In the data rows, the value 50 means zero.
Here is a table of points, one per row:
46|62|54|47|63|50|45|55|55|59|50|63|60|36|54|57|54|51|48|68|52|43|64|47|41|63|47|42|67|46|50|58
63|55|46|63|54|50|59|58|42|68|58|40|49|66|48|61|61|58|65|45|47|56|55|51|51|52|51|53|51|55|67|57
41|58|43|39|59|38|37|51|47|45|55|56|60|48|62|47|56|43|37|58|40|41|54|38|40|53|39|40|57|37|43|59
51|44|43|51|42|43|57|53|42|58|42|57|40|44|65|39|42|58|59|45|42|46|46|42|44|48|39|48|47|39|51|42
24|47|40|25|45|40|26|42|49|35|53|49|55|54|52|30|52|28|27|48|47|29|42|39|32|37|41|34|40|39|25|45
45|67|59|40|62|61|60|62|59|48|67|63|62|61|42|45|71|55|37|56|65|44|63|59|45|53|57|42|57|57|45|64
53|43|45|49|41|40|56|51|43|60|44|58|41|47|65|39|39|59|59|43|42|44|42|43|43|48|42|43|47|39|51|43
40|63|46|39|64|41|37|58|55|51|51|58|61|40|53|47|56|42|39|70|48|38|66|40|35|66|42|35|69|43|43|62
58|38|43|61|38|46|47|33|42|45|48|35|42|61|54|59|44|49|57|38|43|65|37|50|62|34|51|62|35|52|58|41
46|59|54|44|65|50|47|54|57|55|49|67|61|37|52|55|54|53|46|67|52|45|63|47|42|67|44|40|67|48|49|60
56|46|45|54|47|46|57|54|45|53|39|63|33|38|66|41|40|56|65|50|45|47|49|40|49|56|39|52|52|41|51|44
47|51|28|53|50|29|44|40|32|34|49|37|43|52|60|48|58|28|46|49|33|55|50|25|61|48|31|62|50|33|40|52
58|58|54|54|58|51|56|52|57|65|45|56|60|33|57|62|49|53|53|65|50|52|60|48|45|63|49|46|62|47|61|54
45|41|63|50|41|66|45|50|62|35|37|49|39|47|30|44|40|58|47|43|64|53|46|66|60|50|68|58|49|70|45|40
44|59|51|45|62|47|44|53|55|52|56|58|63|43|58|55|56|54|43|63|48|47|57|45|41|60|43|40|60|45|51|59
36|53|45|34|55|41|39|49|50|45|57|50|65|54|54|44|54|39|33|53|45|38|52|41|37|51|44|36|48|41|39|56
57|56|53|55|58|48|54|54|59|62|49|58|59|33|53|59|49|50|55|66|51|48|58|47|45|66|49|46|66|47|58|53
47|68|59|42|65|56|63|65|59|52|70|60|64|62|44|48|68|52|38|60|62|41|65|56|46|59|54|44|59|56|46|67
20|36|38|24|32|40|18|37|49|28|47|40|57|56|46|27|39|23|24|39|44|25|31|40|33|25|46|32|28|44|20|38
46|59|52|48|65|47|43|56|53|55|50|62|59|35|56|54|53|48|46|68|50|43|65|48|40|62|45|41|66|44|46|60
49|60|51|45|62|49|48|55|55|55|52|58|65|41|56|57|56|53|45|66|49|45|59|47|43|62|44|41|60|44|51|56
47|38|62|51|39|63|41|46|61|39|36|44|43|51|35|50|41|54|44|36|60|52|45|65|57|45|68|57|45|67|46|37
49|47|68|55|48|73|51|57|63|35|41|61|33|41|35|41|41|70|53|46|67|59|46|68|66|50|66|64|51|69|44|44
60|49|71|63|46|70|63|60|65|42|47|63|26|41|39|43|40|78|61|54|67|69|50|70|74|51|67|68|52|66|53|48
54|59|53|46|60|47|49|54|58|61|53|58|65|38|56|58|53|52|45|66|48|43|61|47|39|64|47|42|63|46|54|57
46|59|48|41|59|49|50|59|58|54|59|52|72|48|55|55|59|48|41|60|47|45|60|47|40|56|47|40|56|45|53|60
47|63|63|41|61|60|61|60|60|49|68|66|59|65|40|44|69|57|41|54|63|45|60|58|47|54|55|42|55|57|47|68
75|49|58|68|52|57|75|44|61|78|39|56|61|24|56|72|36|62|67|64|54|62|53|58|54|58|57|55|59|56|79|45
50|44|45|49|40|43|55|51|39|59|43|57|42|50|66|43|39|60|55|40|42|41|43|41|42|48|38|43|45|40|54|44
35|60|59|33|56|57|52|51|57|48|61|62|59|58|44|35|63|52|36|54|58|32|53|55|40|53|55|35|53|53|36|60
42|42|36|39|43|36|48|55|32|56|44|45|50|46|65|40|39|45|51|47|38|36|43|35|35|49|39|35|50|38|44|43
47|40|65|52|42|65|42|49|63|39|38|48|40|46|30|45|41|56|45|39|65|57|44|69|57|51|67|57|49|66|43|39
45|61|49|45|58|45|44|55|52|53|56|58|63|44|63|55|55|49|42|63|44|41|60|45|42|58|42|42|58|42|49|60
57|39|43|62|38|48|45|34|44|46|45|36|41|61|53|58|48|47|57|37|45|63|38|50|61|37|53|64|37|52|57|41
62|38|40|66|38|45|53|32|34|53|46|33|44|59|54|66|46|51|59|37|44|66|34|49|64|32|51|66|31|49|62|37
58|41|47|61|39|48|45|36|47|46|45|35|41|64|52|58|49|48|58|37|46|60|41|53|59|39|56|62|39|57|56|42
53|70|61|49|70|62|66|67|59|52|73|60|56|61|33|52|70|52|47|60|68|52|67|57|51|58|58|50|62|57|51|71
65|33|41|70|35|45|54|30|33|50|43|32|42|57|54|69|44|53|66|36|44|71|32|49|66|30|51|64|29|51|68|38
41|53|37|39|56|34|34|45|42|38|54|51|55|52|62|45|57|36|37|55|39|44|54|37|46|50|36|45|52|33|36|55
41|54|44|40|55|40|36|49|46|42|56|53|58|50|59|46|56|42|39|59|40|40|55|39|43|52|37|43|54|41|39|58
46|45|66|53|43|67|50|55|62|37|39|54|40|47|31|42|39|61|48|43|68|56|45|69|63|50|72|61|47|66|42|43
40|49|33|42|53|32|34|40|35|35|52|47|51|56|60|44|56|33|43|52|34|49|50|31|54|47|34|53|49|34|38|53
55|47|49|54|46|43|56|53|49|54|35|62|32|40|64|40|41|59|62|44|42|50|50|43|51|57|40|50|54|38|53|42
48|66|59|44|65|60|62|64|59|53|69|63|66|63|39|51|69|50|41|59|63|47|64|55|46|60|58|44|59|60|50|69
74|47|58|67|51|57|71|43|67|77|34|60|52|28|55|69|35|63|70|60|57|62|53|56|54|57|57|55|59|56|74|43
58|40|43|63|39|45|48|35|39|46|47|36|44|58|52|61|45|48|59|39|42|62|35|48|63|36|52|63|35|51|55|41
48|42|44|44|42|44|55|51|37|56|43|53|45|47|65|40|39|56|56|44|38|40|43|44|40|47|40|42|47|38|50|41
66|37|41|69|36|46|52|29|35|55|45|32|42|58|55|69|43|51|65|34|41|69|32|51|65|32|51|65|32|51|64|38
39|45|34|36|46|34|45|57|32|54|45|39|55|42|62|37|41|38|45|49|34|33|44|33|32|48|36|32|46|34|42|42
44|50|31|51|53|29|45|37|33|33|50|42|43|51|59|51|56|27|44|49|32|54|52|31|59|49|32|57|49|28|42|49
40|46|31|36|45|32|39|57|32|52|50|36|55|43|59|40|40|33|46|49|33|29|44|35|30|46|34|30|45|35|39|45
45|41|65|47|39|64|41|49|62|38|37|50|43|49|32|47|39|57|43|41|66|53|45|67|59|48|69|57|48|68|41|40
71|52|58|65|56|55|67|47|61|76|43|55|64|28|56|74|39|59|66|64|52|60|55|56|52|62|55|54|59|53|73|48
40|50|34|46|52|31|40|41|39|38|52|43|46|50|60|45|55|32|43|50|35|49|49|31|52|44|34|53|52|32|40|52
35|37|43|37|34|43|33|40|50|44|47|37|57|56|49|44|40|41|37|37|45|38|34|49|41|33|53|42|34|52|33|39
49|70|53|47|71|54|61|71|49|50|71|46|43|57|27|34|71|35|53|62|64|51|66|52|53|59|55|51|62|56|47|73
46|67|62|44|62|63|61|63|61|51|69|64|63|63|42|46|70|57|39|59|64|43|62|61|45|58|57|46|58|57|46|65
69|38|41|70|34|47|57|28|33|55|45|34|42|56|56|72|45|53|67|36|43|73|34|51|69|29|51|68|31|50|65|38
35|46|28|29|45|29|34|57|29|53|50|33|54|42|59|38|38|26|41|48|35|29|42|31|28|45|35|26|45|34|37|46
40|52|36|44|52|32|40|43|41|39|52|50|51|51|59|44|55|37|40|53|35|48|51|34|47|48|34|48|54|35|39|52
50|45|72|54|45|71|54|59|64|34|44|62|32|43|38|41|41|71|53|45|72|60|48|71|67|51|69|67|51|67|48|46
47|44|68|52|45|70|48|52|68|34|41|56|37|44|36|40|39|64|47|46|67|59|47|68|62|51|69|63|52|67|43|44
58|41|44|61|40|49|46|35|44|47|47|36|42|57|52|58|49|47|55|36|44|62|38|52|63|39|53|63|38|50|55|39
45|50|33|47|51|33|39|38|36|36|52|42|43|54|59|45|57|31|43|48|37|55|51|31|59|46|31|56|48|32|40|49
46|67|63|45|64|59|61|59|61|50|73|61|65|62|44|49|69|54|40|61|64|47|62|57|46|58|59|45|57|57|49|67
54|47|47|49|44|42|59|57|44|56|40|61|35|44|65|39|40|57|62|47|42|51|49|39|48|50|39|48|51|37|53|45
57|47|48|56|48|50|55|53|43|61|49|41|53|63|50|62|58|58|56|43|47|54|49|55|46|46|54|52|45|54|63|49
56|45|45|54|46|43|57|56|46|55|41|58|33|42|65|44|41|53|62|49|42|49|47|39|51|54|38|48|54|38|54|44
55|42|44|62|38|47|48|33|42|48|49|35|42|59|53|61|49|47|58|37|43|62|36|50|62|37|50|60|35|52|61|41
46|62|48|46|63|47|43|55|54|57|51|58|60|37|52|56|53|48|46|67|50|41|62|45|40|65|44|41|66|42|49|59
50|70|55|49|68|57|65|67|52|47|78|49|44|61|29|40|70|40|55|65|65|54|65|54|53|58|57|49|61|60|48|72
54|45|49|55|49|45|59|55|52|53|35|59|32|40|65|39|38|58|63|48|42|51|48|43|53|56|41|52|55|42|51|44
47|62|50|44|62|47|47|54|56|55|52|62|62|37|53|50|53|48|46|63|49|42|65|46|40|66|44|39|65|39|50|56
53|73|57|50|68|61|69|71|50|53|76|54|51|65|31|45|71|40|51|61|65|53|67|57|53|61|55|51|61|59|51|72
49|45|48|51|41|49|46|48|45|55|48|36|56|58|49|55|46|53|49|40|45|46|41|52|44|39|54|47|41|52|51|45
46|47|38|39|41|37|49|55|33|58|41|49|50|43|61|36|39|47|51|42|38|38|43|39|36|49|38|36|46|39|50|43
70|44|61|65|52|57|73|41|62|74|28|58|50|24|57|63|34|63|70|59|53|60|50|57|53|58|55|55|59|55|74|40
54|47|47|49|42|55|46|50|44|56|49|35|56|59|51|58|52|56|54|38|48|52|43|53|47|42|54|47|41|54|54|46
19|38|37|21|35|38|21|35|49|27|48|43|57|54|47|23|41|25|23|41|43|28|32|38|32|32|43|30|30|41|19|41
53|60|53|48|62|45|48|53|57|61|52|57|59|33|54|57|50|46|51|64|47|46|61|47|39|64|49|41|63|42|53|53
59|40|42|64|40|46|49|34|39|47|44|37|38|62|55|62|48|52|60|36|44|64|34|49|62|34|50|63|36|51|61|41
29|37|41|30|32|43|30|36|45|37|47|39|57|56|48|35|39|30|30|38|47|34|33|42|37|28|46|38|28|47|26|38
46|40|63|52|40|65|41|44|63|41|35|46|43|50|31|47|42|58|45|39|62|54|45|65|57|47|68|59|44|67|43|38
49|39|64|51|40|64|44|47|64|37|36|46|44|48|34|49|39|54|44|39|63|54|43|67|56|47|68|56|47|70|43|37
68|60|48|67|58|51|68|65|40|71|64|45|47|69|45|63|67|53|71|48|48|59|61|50|55|55|50|56|56|52|70|65
63|55|51|62|54|54|62|54|43|68|58|43|42|67|44|60|66|55|66|45|53|56|57|57|51|53|54|51|54|55|65|61
47|43|64|53|43|68|48|52|64|36|37|50|42|45|33|43|40|59|45|44|67|55|48|66|60|52|66|60|51|70|43|40
51|69|61|51|66|59|66|67|56|52|74|58|58|63|33|47|69|46|51|59|65|52|65|56|53|59|59|53|59|58|51|71
41|37|46|42|37|49|39|43|48|48|46|34|57|57|49|49|43|46|42|43|48|45|36|51|40|40|54|41|38|54|45|42
Along one direction, these points spread out more than along any other. Take the direction at right angles to it along which they spread out most. Go by this last direction. For each point below, how far along it does it lie, from 0 to 99? The average is 50, and the first point in the table lies past the average. One standard deviation of the points above along it is 16.
60|39|43|68|38|46|50|33|40|48|46|33|41|59|54|64|45|51|60|36|42|65|35|50|64|31|52|66|31|52|59|41 21
63|40|41|65|39|45|51|32|37|49|45|33|40|58|56|61|44|48|62|37|42|65|37|51|63|34|49|65|30|50|62|38 22
56|55|53|52|59|48|53|55|59|62|45|58|61|34|53|58|48|51|52|66|51|47|59|47|44|63|46|44|65|44|57|53 60
55|49|72|60|47|70|58|58|65|39|45|66|30|42|38|43|39|73|57|51|67|66|47|70|71|53|68|72|49|68|49|48 33
54|64|54|49|60|53|55|58|58|62|61|54|73|45|57|64|57|53|44|64|49|49|64|52|42|60|50|44|59|50|59|63 66
45|63|61|44|62|60|59|62|58|50|67|64|62|62|41|44|67|55|40|56|64|45|63|60|48|56|57|46|56|58|49|66 67
46|39|60|52|39|61|44|41|63|37|35|41|46|54|35|51|41|53|46|33|61|57|42|66|56|43|70|56|45|65|46|38 31
44|64|48|44|63|46|39|55|53|59|52|61|61|38|52|51|54|45|42|68|47|40|66|44|38|67|44|40|67|42|46|61 73
45|39|41|42|39|37|52|52|38|58|43|50|45|45|68|40|38|55|56|44|39|39|44|39|38|48|39|37|47|39|50|42 49
52|48|71|57|48|70|56|60|65|40|44|63|32|40|38|44|39|73|54|49|68|61|48|68|68|55|70|68|51|66|48|45 35
48|72|54|45|66|54|60|70|44|46|74|43|41|58|29|34|68|36|52|62|64|50|69|51|54|62|57|48|61|58|41|73 69
56|40|47|61|39|48|47|35|46|46|46|37|40|63|51|60|49|48|57|38|43|58|39|52|59|39|53|61|36|54|52|42 29
66|36|41|69|36|46|49|30|34|50|44|32|41|59|55|69|43|51|64|35|40|67|34|48|64|32|48|64|30|51|63|39 18
48|67|60|42|64|57|62|63|59|52|71|60|64|63|37|52|68|52|39|59|65|48|62|58|46|57|56|46|59|56|48|68 69
